128 stands for zero in the data rows.
Some points, each followed by its number:
np.array([138, 104, 167, 141, 115, 101, 121, 98, 95, 123, 96, 129, 120, 118, 159, 114, 138, 105,
          140, 141, 121, 139, 135, 127, 164, 132, 103, 108, 128, 125, 98, 136, 131, 121, 119, 119,
          126, 111, 99, 128, 123, 110, 151, 136, 116, 106, 117, 82, 107, 114, 139, 133, 155, 130,
          159, 192, 115, 105, 112, 89, 171, 154, 142, 164, 155, 145, 150, 172, 158, 120, 116, 141,
          117, 113, 179, 123, 151, 91, 141, 142, 134, 108, 126]) 0
np.array([122, 169, 80, 109, 213, 122, 173, 178, 110, 222, 146, 156, 120, 149, 95, 99, 214, 107,
          119, 153, 136, 136, 99, 42, 23, 106, 121, 111, 142, 158, 255, 129, 129, 128, 144, 122,
          178, 72, 114, 124, 145, 130, 116, 126, 142, 111, 130, 94, 126, 144, 133, 79, 120, 110,
          155, 173, 172, 103, 118, 162, 173, 126, 135, 120, 123, 171, 162, 89, 138, 141, 184, 107,
          116, 125, 97, 129, 127, 79, 143, 125, 108, 230, 106]) 1
np.array([119, 87, 69, 114, 112, 97, 126, 112, 100, 98, 91, 138, 155, 127, 153, 137, 150, 103,
          128, 110, 133, 120, 148, 169, 173, 137, 121, 132, 117, 131, 101, 107, 130, 134, 135, 133,
          98, 154, 118, 138, 131, 132, 122, 146, 135, 114, 125, 90, 118, 113, 139, 179, 76, 104,
          48, 38, 127, 173, 185, 98, 52, 130, 83, 76, 87, 59, 138, 131, 167, 105, 105, 91,
          87, 116, 255, 107, 100, 105, 137, 131, 114, 84, 116]) 2
np.array([139, 190, 153, 129, 134, 150, 114, 117, 203, 153, 176, 109, 108, 117, 123, 98, 89, 129,
          127, 111, 121, 152, 92, 75, 103, 81, 121, 129, 122, 126, 81, 107, 118, 140, 127, 119,
          180, 96, 109, 118, 106, 122, 91, 156, 133, 107, 117, 121, 134, 131, 138, 99, 132, 191,
          146, 157, 125, 142, 120, 122, 143, 140, 173, 145, 174, 150, 98, 117, 179, 144, 188, 115,
          150, 123, 82, 121, 148, 205, 92, 98, 108, 91, 131]) 3
np.array([142, 152, 71, 153, 163, 85, 170, 150, 117, 181, 150, 89, 138, 132, 141, 130, 92, 138,
          145, 143, 124, 119, 120, 117, 81, 139, 112, 123, 116, 118, 87, 121, 124, 133, 145, 122,
          107, 169, 123, 139, 121, 129, 114, 125, 130, 107, 131, 95, 122, 142, 135, 187, 155, 124,
          134, 145, 172, 121, 99, 176, 161, 108, 142, 101, 143, 107, 173, 169, 143, 110, 111, 116,
          98, 119, 243, 107, 141, 170, 189, 122, 179, 89, 133]) 4
np.array([144, 130, 115, 112, 138, 130, 139, 81, 196, 92, 86, 114, 147, 115, 138, 152, 100, 107,
          128, 157, 105, 160, 93, 23, 110, 62, 122, 129, 119, 125, 83, 118, 125, 123, 133, 107,
          161, 84, 119, 133, 119, 138, 125, 127, 180, 105, 152, 255, 232, 110, 156, 91, 115, 131,
          151, 174, 136, 139, 121, 135, 129, 133, 183, 152, 129, 188, 151, 103, 147, 125, 177, 106,
          147, 123, 58, 166, 95, 172, 99, 115, 107, 253, 109]) 5
np.array([142, 149, 147, 153, 155, 80, 142, 133, 97, 173, 122, 69, 102, 112, 137, 125, 97, 122,
          127, 147, 117, 170, 136, 26, 85, 100, 108, 122, 123, 128, 112, 128, 127, 122, 127, 126,
          165, 78, 124, 132, 135, 140, 108, 129, 166, 109, 111, 255, 218, 107, 136, 80, 150, 152,
          154, 201, 98, 110, 112, 61, 175, 155, 149, 169, 154, 168, 124, 104, 117, 147, 144, 121,
          155, 129, 60, 179, 151, 189, 35, 116, 120, 177, 148]) 6
np.array([146, 202, 139, 162, 149, 118, 148, 156, 124, 182, 121, 199, 101, 132, 109, 125, 75, 113,
          117, 141, 129, 131, 115, 82, 77, 113, 122, 124, 135, 154, 207, 127, 133, 127, 114, 125,
          191, 87, 115, 124, 126, 125, 96, 128, 120, 132, 133, 88, 125, 122, 137, 94, 138, 103,
          142, 155, 173, 134, 106, 175, 130, 101, 162, 113, 103, 160, 171, 115, 144, 110, 121, 121,
          104, 111, 187, 113, 138, 147, 160, 114, 100, 232, 120]) 7
np.array([134, 124, 91, 110, 111, 111, 122, 104, 114, 69, 84, 136, 151, 116, 180, 139, 112, 122,
          125, 142, 121, 156, 132, 55, 156, 116, 117, 109, 126, 118, 171, 118, 121, 124, 108, 120,
          180, 86, 128, 122, 108, 106, 251, 143, 112, 126, 115, 213, 138, 96, 133, 70, 159, 215,
          157, 131, 130, 201, 120, 155, 50, 77, 160, 106, 153, 99, 139, 228, 151, 117, 98, 155,
          108, 122, 209, 103, 155, 143, 148, 143, 142, 76, 115]) 8
np.array([73, 95, 83, 65, 115, 106, 123, 156, 158, 98, 88, 143, 148, 150, 134, 93, 245, 138,
          144, 157, 135, 107, 118, 134, 131, 109, 124, 132, 133, 127, 81, 127, 123, 134, 124, 123,
          130, 106, 123, 144, 140, 130, 110, 144, 141, 130, 119, 99, 107, 147, 139, 132, 114, 127,
          109, 125, 154, 138, 118, 167, 118, 81, 123, 125, 127, 109, 157, 106, 131, 125, 140, 135,
          118, 131, 135, 111, 116, 112, 150, 120, 174, 99, 132]) 9
np.array([219, 75, 170, 207, 105, 112, 128, 164, 156, 170, 167, 173, 133, 90, 165, 209, 0, 206,
          65, 121, 117, 153, 110, 112, 110, 104, 255, 174, 177, 123, 255, 181, 121, 134, 136, 166,
          69, 74, 245, 125, 130, 117, 117, 137, 130, 145, 115, 170, 113, 120, 49, 61, 127, 129,
          156, 168, 95, 91, 139, 93, 178, 133, 153, 168, 120, 154, 138, 100, 50, 158, 116, 123,
          153, 132, 59, 173, 109, 179, 86, 122, 88, 197, 141]) 10
np.array([151, 122, 83, 124, 144, 101, 95, 102, 142, 139, 112, 171, 135, 158, 145, 111, 124, 117,
          133, 130, 144, 132, 120, 169, 139, 104, 120, 127, 135, 123, 91, 129, 125, 118, 129, 119,
          137, 126, 117, 148, 120, 134, 104, 125, 114, 177, 126, 116, 133, 139, 145, 156, 122, 99,
          77, 66, 129, 165, 147, 135, 61, 100, 101, 126, 95, 62, 134, 202, 174, 99, 97, 115,
          119, 122, 255, 100, 132, 71, 115, 146, 118, 86, 114]) 11
np.array([126, 176, 146, 88, 120, 158, 111, 94, 146, 67, 150, 44, 120, 132, 112, 130, 117, 143,
          127, 104, 132, 118, 140, 90, 178, 131, 105, 130, 122, 122, 90, 121, 117, 132, 128, 135,
          99, 169, 112, 139, 109, 126, 140, 118, 112, 109, 110, 107, 108, 117, 121, 183, 95, 137,
          48, 32, 128, 184, 160, 90, 42, 145, 80, 90, 107, 82, 94, 143, 212, 113, 109, 95,
          102, 96, 255, 89, 106, 181, 147, 120, 97, 95, 105]) 12
np.array([170, 86, 184, 199, 105, 108, 123, 166, 125, 164, 132, 203, 117, 108, 171, 168, 49, 142,
          96, 147, 132, 167, 109, 89, 108, 114, 169, 151, 167, 141, 255, 138, 126, 116, 131, 118,
          96, 92, 200, 113, 138, 132, 86, 96, 130, 99, 106, 246, 106, 138, 95, 44, 140, 131,
          149, 152, 95, 84, 130, 105, 185, 122, 140, 179, 119, 153, 123, 107, 52, 145, 122, 109,
          149, 161, 65, 169, 119, 171, 74, 128, 126, 186, 131]) 13
np.array([166, 107, 172, 161, 126, 108, 125, 106, 84, 186, 96, 183, 124, 87, 133, 160, 91, 121,
          146, 135, 148, 112, 104, 166, 70, 147, 108, 119, 107, 103, 90, 124, 158, 119, 142, 110,
          87, 169, 111, 125, 136, 122, 110, 135, 126, 108, 125, 86, 119, 149, 148, 166, 84, 49,
          40, 51, 115, 147, 149, 109, 50, 166, 86, 115, 38, 93, 154, 118, 88, 106, 98, 127,
          88, 127, 179, 92, 111, 110, 145, 125, 161, 170, 120]) 14
np.array([133, 85, 135, 146, 114, 81, 152, 146, 117, 141, 131, 92, 139, 113, 148, 142, 136, 78,
          116, 116, 133, 138, 112, 91, 114, 125, 102, 121, 115, 126, 98, 129, 144, 128, 118, 118,
          129, 125, 126, 143, 123, 111, 118, 120, 113, 106, 130, 71, 98, 109, 153, 148, 100, 137,
          97, 101, 126, 151, 127, 146, 117, 96, 136, 128, 130, 107, 128, 111, 139, 135, 131, 130,
          128, 152, 99, 113, 116, 119, 132, 121, 143, 94, 117]) 15
np.array([81, 182, 53, 137, 121, 110, 108, 73, 82, 123, 64, 161, 141, 166, 113, 102, 168, 129,
          170, 105, 120, 137, 147, 251, 152, 199, 172, 120, 110, 121, 83, 172, 130, 112, 135, 216,
          78, 192, 108, 92, 121, 109, 104, 128, 128, 131, 137, 91, 127, 122, 146, 154, 155, 124,
          107, 126, 134, 145, 107, 151, 140, 92, 130, 119, 117, 97, 158, 194, 145, 122, 102, 118,
          125, 107, 242, 105, 155, 133, 137, 131, 160, 88, 121]) 16
np.array([194, 184, 160, 246, 200, 154, 88, 127, 80, 154, 149, 90, 94, 103, 149, 164, 0, 255,
          178, 117, 125, 126, 147, 255, 150, 187, 106, 110, 150, 130, 89, 118, 137, 135, 123, 168,
          86, 211, 115, 119, 121, 138, 110, 123, 118, 129, 125, 93, 107, 115, 122, 175, 133, 103,
          93, 90, 145, 155, 128, 157, 89, 80, 126, 125, 97, 94, 117, 152, 91, 122, 118, 207,
          136, 137, 99, 108, 124, 160, 160, 173, 141, 96, 126]) 17
np.array([97, 139, 99, 103, 152, 122, 123, 82, 155, 79, 142, 146, 136, 153, 124, 110, 175, 119,
          136, 154, 129, 127, 139, 130, 182, 116, 107, 113, 119, 122, 76, 137, 132, 127, 125, 117,
          164, 90, 119, 138, 136, 118, 182, 148, 119, 113, 121, 80, 84, 107, 138, 111, 96, 103,
          150, 174, 107, 126, 103, 88, 147, 156, 168, 148, 119, 160, 132, 125, 33, 120, 111, 143,
          147, 128, 78, 194, 106, 93, 88, 122, 131, 168, 149]) 18
np.array([98, 136, 140, 178, 54, 232, 126, 139, 169, 159, 110, 135, 133, 136, 127, 108, 198, 85,
          139, 135, 107, 139, 98, 144, 100, 97, 121, 125, 122, 134, 98, 126, 126, 126, 132, 125,
          95, 174, 127, 135, 136, 118, 117, 125, 126, 164, 121, 93, 124, 139, 138, 158, 135, 82,
          111, 111, 146, 151, 114, 174, 117, 64, 137, 112, 109, 122, 122, 177, 67, 105, 108, 238,
          121, 110, 51, 126, 141, 84, 142, 169, 144, 81, 141]) 19
np.array([91, 143, 107, 55, 174, 128, 103, 89, 125, 59, 168, 197, 137, 139, 125, 101, 198, 162,
          120, 141, 146, 120, 161, 168, 197, 137, 104, 111, 122, 127, 199, 116, 125, 126, 122, 134,
          175, 76, 141, 126, 108, 129, 182, 132, 117, 119, 137, 74, 121, 126, 124, 82, 115, 120,
          150, 196, 92, 115, 114, 72, 191, 161, 148, 156, 112, 188, 121, 119, 29, 135, 99, 122,
          152, 133, 52, 233, 122, 122, 53, 129, 129, 229, 113]) 20
np.array([127, 82, 180, 157, 91, 113, 187, 141, 141, 112, 101, 46, 140, 116, 124, 129, 146, 139,
          129, 144, 110, 156, 99, 0, 96, 85, 112, 121, 132, 128, 93, 121, 128, 147, 128, 125,
          167, 86, 98, 125, 134, 122, 101, 112, 210, 115, 164, 228, 159, 111, 132, 121, 90, 103,
          132, 127, 127, 117, 122, 156, 142, 123, 145, 144, 106, 138, 155, 123, 66, 112, 115, 184,
          131, 144, 69, 140, 104, 111, 116, 121, 154, 137, 134]) 21
np.array([123, 118, 84, 118, 143, 105, 104, 80, 161, 107, 127, 178, 142, 149, 155, 96, 123, 109,
          123, 123, 142, 129, 129, 138, 164, 111, 120, 126, 133, 118, 97, 122, 124, 130, 125, 137,
          174, 86, 118, 137, 137, 144, 151, 127, 118, 120, 125, 106, 111, 95, 147, 99, 190, 127,
          173, 179, 128, 102, 125, 116, 172, 173, 144, 136, 165, 123, 145, 156, 162, 120, 140, 121,
          121, 107, 169, 128, 184, 93, 104, 122, 149, 85, 140]) 22
np.array([117, 144, 92, 100, 147, 112, 116, 73, 162, 111, 127, 152, 131, 139, 142, 98, 90, 112,
          138, 139, 136, 124, 124, 154, 158, 106, 118, 119, 109, 142, 90, 132, 124, 134, 133, 117,
          120, 153, 105, 143, 140, 109, 102, 124, 115, 160, 130, 98, 120, 112, 143, 168, 128, 111,
          63, 74, 154, 164, 141, 148, 44, 108, 90, 114, 78, 61, 169, 198, 166, 103, 95, 106,
          117, 107, 255, 99, 139, 87, 111, 123, 127, 96, 127]) 23
np.array([97, 25, 65, 135, 16, 140, 52, 138, 123, 168, 110, 136, 187, 132, 151, 127, 220, 210,
          40, 2, 105, 208, 79, 33, 102, 67, 201, 172, 175, 130, 255, 147, 127, 109, 139, 129,
          104, 67, 234, 117, 142, 100, 255, 95, 185, 255, 159, 255, 255, 87, 48, 59, 133, 132,
          153, 164, 78, 96, 138, 73, 181, 118, 146, 179, 124, 163, 120, 104, 64, 149, 112, 120,
          162, 136, 58, 168, 144, 120, 56, 133, 119, 190, 139]) 24
np.array([104, 49, 54, 108, 71, 94, 155, 202, 128, 75, 94, 76, 185, 151, 137, 121, 191, 113,
          66, 121, 115, 152, 124, 25, 115, 102, 255, 202, 193, 134, 255, 192, 128, 133, 127, 128,
          87, 70, 229, 118, 118, 127, 100, 133, 155, 90, 129, 177, 137, 76, 56, 65, 147, 157,
          153, 194, 79, 102, 130, 52, 194, 130, 144, 183, 166, 163, 112, 107, 127, 143, 127, 113,
          149, 121, 68, 154, 153, 136, 61, 125, 112, 113, 156]) 25
New points follow, each followed by the numbers of its five nearest points above by angle, nearest first.
np.array([152, 171, 154, 149, 131, 148, 102, 122, 161, 154, 204, 115, 103, 106, 118, 132, 77, 131,
          126, 129, 132, 126, 129, 123, 137, 105, 104, 124, 118, 120, 87, 119, 128, 122, 113, 115,
          166, 106, 123, 130, 123, 126, 95, 125, 134, 116, 120, 71, 132, 128, 146, 101, 142, 179,
          144, 189, 123, 110, 96, 97, 174, 155, 152, 154, 180, 169, 83, 97, 158, 159, 160, 102,
          148, 138, 68, 133, 146, 212, 105, 116, 102, 94, 116]) 3 6 22 5 10
np.array([186, 141, 70, 178, 83, 94, 162, 191, 96, 94, 129, 105, 143, 112, 149, 178, 2, 137,
          99, 29, 123, 76, 158, 208, 123, 192, 115, 129, 133, 129, 97, 115, 125, 126, 127, 117,
          92, 184, 127, 112, 128, 154, 123, 122, 114, 120, 116, 112, 127, 161, 156, 161, 142, 147,
          140, 132, 146, 121, 101, 159, 142, 116, 140, 108, 145, 87, 164, 158, 144, 112, 112, 140,
          111, 121, 243, 99, 137, 191, 168, 126, 182, 85, 135]) 4 17 16 2 23
np.array([117, 137, 111, 119, 158, 189, 153, 157, 127, 134, 188, 92, 112, 108, 90, 167, 120, 115,
          122, 75, 140, 95, 152, 196, 131, 163, 104, 121, 117, 139, 92, 122, 123, 123, 104, 107,
          81, 205, 111, 114, 136, 143, 101, 139, 118, 118, 143, 97, 108, 170, 126, 184, 130, 139,
          132, 79, 100, 102, 125, 135, 141, 146, 132, 151, 136, 98, 91, 131, 92, 149, 106, 128,
          165, 163, 72, 115, 127, 114, 105, 193, 132, 93, 141]) 17 19 15 14 16
np.array([161, 118, 153, 153, 129, 87, 131, 103, 97, 170, 132, 68, 132, 104, 138, 120, 106, 99,
          122, 126, 122, 146, 120, 16, 104, 101, 126, 116, 111, 126, 94, 129, 134, 110, 126, 136,
          193, 82, 107, 125, 135, 120, 101, 121, 181, 128, 162, 167, 125, 101, 129, 80, 164, 151,
          165, 200, 108, 91, 122, 66, 163, 168, 139, 160, 185, 179, 126, 107, 143, 145, 166, 109,
          116, 116, 63, 156, 153, 194, 104, 125, 130, 142, 154]) 6 3 5 21 25
np.array([159, 126, 162, 166, 158, 86, 150, 166, 99, 182, 137, 76, 121, 94, 142, 155, 92, 106,
          133, 131, 111, 108, 115, 133, 71, 136, 125, 130, 113, 129, 99, 125, 133, 141, 128, 121,
          119, 131, 113, 131, 129, 142, 122, 127, 124, 107, 130, 93, 123, 163, 138, 134, 167, 116,
          146, 180, 136, 109, 96, 121, 180, 162, 128, 128, 133, 132, 156, 150, 144, 125, 116, 146,
          122, 118, 181, 113, 142, 171, 141, 143, 153, 103, 143]) 4 0 17 7 6
np.array([85, 117, 104, 111, 56, 159, 151, 154, 113, 131, 86, 105, 155, 161, 105, 97, 203, 124,
          138, 145, 114, 138, 133, 81, 101, 127, 118, 131, 121, 115, 88, 114, 153, 118, 123, 112,
          137, 100, 121, 134, 103, 128, 88, 110, 111, 103, 146, 90, 130, 125, 146, 108, 160, 194,
          151, 190, 107, 109, 121, 95, 177, 145, 164, 162, 172, 181, 73, 95, 180, 160, 171, 123,
          138, 138, 72, 135, 154, 170, 125, 123, 97, 101, 108]) 3 25 6 0 9
np.array([156, 101, 117, 131, 137, 140, 115, 107, 198, 122, 141, 139, 145, 107, 120, 107, 81, 114,
          129, 151, 117, 148, 114, 94, 121, 88, 129, 141, 123, 124, 73, 116, 138, 122, 119, 131,
          159, 95, 123, 152, 114, 113, 97, 142, 137, 140, 98, 155, 166, 99, 126, 129, 128, 177,
          122, 122, 140, 138, 108, 171, 138, 95, 139, 132, 160, 119, 106, 115, 166, 154, 156, 102,
          135, 136, 61, 104, 128, 122, 134, 125, 110, 88, 123]) 3 5 15 6 21
np.array([94, 131, 86, 58, 159, 106, 63, 58, 111, 79, 185, 173, 137, 151, 112, 109, 174, 125,
          122, 148, 161, 116, 165, 142, 213, 146, 115, 130, 125, 138, 209, 124, 113, 143, 125, 129,
          152, 75, 146, 130, 132, 143, 197, 128, 122, 117, 130, 89, 131, 122, 130, 77, 138, 146,
          162, 199, 91, 105, 129, 64, 168, 157, 145, 176, 172, 164, 118, 87, 137, 162, 160, 108,
          138, 149, 65, 137, 134, 141, 126, 112, 114, 122, 137]) 20 18 22 25 24
np.array([145, 147, 135, 126, 101, 142, 94, 77, 89, 69, 132, 72, 128, 124, 134, 133, 85, 120,
          130, 138, 147, 145, 161, 103, 204, 143, 115, 126, 130, 120, 86, 114, 135, 134, 119, 122,
          135, 130, 119, 147, 102, 132, 255, 130, 117, 124, 122, 109, 120, 107, 152, 163, 178, 162,
          100, 58, 105, 162, 180, 128, 97, 63, 116, 109, 92, 106, 117, 126, 187, 108, 105, 108,
          101, 136, 239, 102, 164, 192, 136, 133, 119, 122, 108]) 12 8 2 23 11
np.array([105, 151, 81, 69, 160, 98, 75, 69, 71, 114, 194, 176, 132, 146, 125, 113, 148, 131,
          98, 162, 147, 138, 171, 92, 194, 145, 221, 171, 177, 125, 255, 146, 126, 131, 129, 126,
          86, 89, 217, 109, 133, 121, 207, 124, 117, 104, 139, 98, 112, 133, 76, 57, 153, 169,
          160, 168, 97, 92, 137, 84, 179, 142, 164, 163, 158, 144, 121, 88, 143, 164, 139, 101,
          125, 137, 69, 130, 136, 157, 150, 117, 116, 108, 129]) 25 20 10 24 13
np.array([163, 125, 111, 163, 143, 166, 154, 161, 186, 166, 184, 90, 132, 103, 134, 153, 66, 87,
          136, 144, 121, 123, 98, 120, 77, 104, 111, 128, 119, 130, 99, 115, 122, 142, 134, 125,
          102, 138, 118, 138, 109, 121, 113, 144, 121, 113, 96, 84, 111, 118, 130, 162, 171, 114,
          128, 140, 141, 121, 104, 154, 147, 107, 140, 124, 130, 137, 110, 152, 72, 118, 114, 164,
          152, 124, 68, 162, 142, 144, 128, 158, 138, 101, 153]) 19 17 4 3 15
np.array([111, 157, 174, 159, 197, 229, 123, 152, 38, 176, 182, 114, 46, 193, 101, 169, 153, 65,
          117, 113, 159, 87, 171, 132, 125, 178, 97, 120, 127, 126, 88, 115, 141, 120, 148, 125,
          173, 90, 119, 144, 125, 156, 108, 125, 130, 130, 126, 108, 124, 199, 143, 116, 132, 125,
          115, 91, 100, 125, 124, 126, 135, 128, 134, 149, 116, 108, 79, 135, 84, 129, 115, 141,
          182, 175, 60, 125, 137, 78, 86, 197, 129, 95, 132]) 19 17 18 20 1
np.array([196, 104, 165, 212, 137, 104, 157, 202, 119, 199, 84, 174, 120, 91, 149, 171, 12, 166,
          138, 147, 122, 129, 90, 138, 38, 134, 109, 113, 115, 124, 93, 113, 126, 117, 127, 124,
          171, 90, 111, 140, 147, 128, 115, 126, 114, 115, 131, 71, 105, 138, 150, 112, 133, 103,
          153, 165, 175, 123, 113, 162, 147, 110, 150, 103, 125, 169, 160, 106, 147, 136, 173, 112,
          118, 130, 109, 127, 104, 152, 168, 116, 110, 234, 125]) 7 1 10 13 14
np.array([134, 113, 173, 134, 107, 128, 132, 112, 103, 106, 140, 60, 92, 103, 132, 176, 98, 105,
          140, 143, 138, 121, 168, 129, 162, 140, 120, 114, 124, 145, 87, 107, 119, 108, 133, 127,
          77, 207, 91, 124, 122, 113, 111, 141, 139, 133, 118, 112, 110, 130, 100, 196, 117, 86,
          129, 120, 144, 139, 104, 178, 117, 99, 142, 119, 98, 142, 140, 103, 154, 109, 131, 92,
          105, 118, 177, 124, 122, 58, 175, 116, 114, 226, 114]) 14 12 2 23 17
np.array([155, 150, 152, 166, 77, 167, 126, 119, 151, 142, 71, 160, 118, 96, 134, 154, 66, 120,
          155, 129, 104, 127, 103, 232, 122, 152, 112, 133, 116, 121, 96, 115, 116, 120, 120, 133,
          90, 213, 108, 117, 136, 129, 119, 137, 127, 167, 157, 107, 118, 131, 126, 189, 121, 125,
          93, 76, 105, 114, 150, 118, 117, 166, 117, 142, 94, 92, 91, 124, 94, 133, 115, 127,
          149, 187, 67, 101, 103, 165, 89, 188, 113, 97, 135]) 17 14 19 16 2
np.array([126, 158, 144, 83, 115, 183, 72, 98, 109, 86, 168, 172, 112, 135, 138, 116, 115, 156,
          125, 113, 172, 95, 173, 220, 225, 164, 106, 131, 110, 128, 70, 106, 119, 122, 126, 126,
          136, 141, 121, 141, 137, 178, 167, 138, 129, 124, 133, 115, 118, 147, 141, 150, 157, 124,
          176, 220, 112, 86, 129, 65, 161, 165, 124, 149, 163, 200, 97, 130, 99, 111, 92, 107,
          153, 116, 70, 228, 149, 172, 45, 121, 107, 203, 123]) 20 18 22 0 6
np.array([150, 150, 102, 135, 191, 92, 129, 148, 92, 187, 166, 125, 119, 119, 142, 149, 82, 99,
          131, 138, 150, 107, 143, 153, 115, 151, 115, 133, 115, 128, 97, 122, 126, 124, 113, 124,
          165, 103, 112, 140, 124, 166, 122, 135, 121, 116, 121, 118, 124, 173, 163, 128, 134, 144,
          137, 132, 112, 128, 122, 142, 159, 120, 140, 133, 146, 92, 149, 168, 154, 111, 118, 118,
          103, 103, 233, 96, 126, 191, 139, 112, 157, 88, 124]) 4 11 16 23 22
np.array([32, 72, 93, 96, 44, 171, 153, 185, 107, 144, 107, 119, 175, 148, 105, 87, 255, 106,
          134, 152, 134, 118, 133, 117, 84, 165, 118, 126, 121, 127, 85, 123, 129, 132, 134, 121,
          160, 94, 127, 131, 130, 120, 109, 112, 142, 141, 150, 110, 123, 155, 132, 102, 160, 185,
          172, 202, 105, 101, 131, 81, 171, 180, 140, 168, 186, 173, 64, 73, 175, 150, 166, 102,
          143, 148, 64, 119, 150, 152, 106, 115, 108, 78, 110]) 25 9 3 24 6
np.array([118, 123, 80, 97, 117, 100, 135, 117, 150, 100, 96, 124, 151, 142, 129, 124, 146, 112,
          132, 134, 122, 149, 114, 104, 116, 97, 116, 121, 123, 125, 88, 106, 114, 125, 126, 124,
          175, 97, 108, 131, 134, 131, 110, 122, 123, 121, 118, 137, 128, 110, 136, 125, 124, 134,
          141, 151, 121, 126, 106, 134, 162, 126, 144, 131, 139, 144, 132, 115, 116, 158, 132, 129,
          137, 132, 66, 146, 137, 122, 140, 125, 121, 133, 144]) 5 18 21 6 9
np.array([131, 99, 206, 125, 136, 161, 137, 120, 190, 114, 194, 107, 120, 118, 100, 139, 65, 134,
          132, 111, 134, 104, 132, 111, 137, 103, 113, 121, 118, 128, 82, 120, 123, 136, 138, 122,
          146, 104, 111, 130, 117, 137, 120, 137, 127, 122, 123, 100, 110, 131, 155, 113, 136, 123,
          131, 131, 137, 132, 118, 154, 139, 104, 145, 131, 123, 130, 96, 161, 75, 120, 105, 165,
          163, 133, 61, 158, 131, 92, 123, 195, 128, 94, 141]) 19 21 18 3 17
np.array([130, 126, 221, 133, 165, 137, 114, 152, 202, 176, 164, 168, 145, 125, 69, 97, 145, 154,
          138, 126, 141, 137, 81, 129, 116, 98, 116, 147, 138, 113, 70, 148, 134, 124, 144, 116,
          100, 133, 120, 136, 122, 133, 139, 115, 114, 186, 124, 128, 120, 117, 158, 150, 131, 165,
          89, 86, 143, 140, 134, 152, 96, 125, 129, 127, 136, 92, 86, 113, 186, 153, 146, 100,
          122, 162, 82, 98, 133, 119, 118, 122, 117, 87, 126]) 3 15 11 12 19
np.array([95, 176, 108, 129, 116, 169, 101, 103, 128, 90, 174, 166, 121, 156, 136, 148, 92, 100,
          107, 160, 149, 135, 151, 122, 166, 122, 128, 120, 126, 124, 255, 119, 123, 117, 128, 127,
          155, 94, 155, 131, 122, 119, 124, 132, 117, 115, 131, 94, 113, 145, 130, 75, 144, 133,
          151, 146, 110, 119, 120, 126, 153, 123, 142, 140, 150, 138, 112, 136, 66, 143, 101, 128,
          160, 123, 77, 176, 144, 107, 107, 145, 137, 96, 171]) 20 13 18 10 25
np.array([128, 121, 190, 124, 120, 131, 99, 58, 145, 94, 113, 119, 124, 125, 150, 109, 75, 132,
          154, 144, 135, 123, 127, 110, 161, 115, 113, 115, 133, 137, 92, 105, 126, 116, 120, 121,
          102, 155, 120, 134, 135, 132, 129, 130, 114, 120, 119, 97, 119, 123, 136, 171, 127, 121,
          165, 180, 141, 103, 112, 119, 161, 164, 153, 140, 134, 193, 135, 79, 147, 148, 178, 107,
          138, 142, 58, 136, 135, 72, 87, 100, 120, 246, 119]) 5 18 20 0 6
np.array([163, 158, 131, 160, 116, 116, 143, 106, 126, 159, 107, 130, 123, 125, 128, 151, 61, 126,
          146, 133, 110, 146, 104, 160, 123, 130, 114, 125, 134, 124, 99, 138, 122, 128, 137, 127,
          90, 197, 125, 125, 130, 112, 117, 129, 128, 149, 134, 125, 123, 114, 116, 173, 72, 56,
          77, 89, 143, 182, 144, 165, 81, 67, 107, 108, 80, 127, 164, 158, 67, 120, 98, 238,
          122, 120, 97, 118, 83, 126, 193, 129, 168, 131, 130]) 17 14 19 23 11
np.array([115, 130, 105, 77, 143, 137, 73, 39, 123, 55, 141, 129, 88, 151, 161, 151, 54, 131,
          136, 116, 161, 106, 158, 191, 209, 140, 115, 133, 130, 129, 95, 117, 136, 131, 133, 111,
          84, 185, 123, 126, 114, 156, 169, 135, 123, 128, 123, 102, 117, 118, 128, 172, 138, 114,
          166, 174, 127, 98, 109, 115, 169, 169, 129, 123, 148, 185, 125, 91, 131, 139, 153, 115,
          150, 121, 65, 150, 143, 66, 100, 123, 116, 232, 116]) 20 18 22 0 5
np.array([141, 88, 171, 138, 82, 86, 172, 207, 128, 87, 137, 86, 171, 52, 119, 156, 150, 123,
          106, 144, 120, 133, 119, 5, 93, 101, 152, 153, 138, 136, 255, 131, 128, 129, 138, 112,
          130, 84, 169, 144, 155, 126, 117, 119, 135, 113, 128, 89, 130, 122, 126, 74, 139, 164,
          151, 187, 94, 95, 133, 59, 169, 150, 156, 175, 163, 182, 118, 86, 121, 154, 166, 116,
          132, 137, 69, 164, 119, 125, 78, 122, 113, 152, 165]) 25 13 10 6 24
np.array([133, 136, 117, 116, 174, 129, 135, 135, 135, 148, 175, 173, 127, 158, 108, 121, 138, 98,
          115, 125, 158, 125, 123, 110, 129, 133, 120, 110, 115, 141, 154, 124, 126, 125, 115, 128,
          188, 84, 102, 116, 143, 149, 110, 129, 117, 129, 137, 96, 108, 112, 131, 86, 130, 89,
          147, 140, 162, 116, 83, 170, 152, 120, 113, 108, 123, 169, 151, 108, 117, 145, 137, 119,
          142, 126, 67, 144, 125, 63, 153, 115, 100, 224, 112]) 1 7 20 18 5
np.array([141, 167, 152, 142, 113, 134, 90, 91, 104, 124, 137, 86, 119, 105, 117, 140, 98, 126,
          137, 141, 132, 150, 147, 108, 166, 124, 119, 130, 124, 126, 95, 124, 123, 134, 118, 117,
          138, 112, 122, 134, 125, 108, 187, 141, 114, 116, 136, 155, 121, 104, 147, 116, 109, 171,
          188, 133, 117, 205, 119, 128, 47, 141, 175, 96, 144, 155, 129, 159, 144, 111, 136, 138,
          139, 109, 104, 171, 113, 205, 132, 152, 131, 123, 130]) 8 3 5 12 6
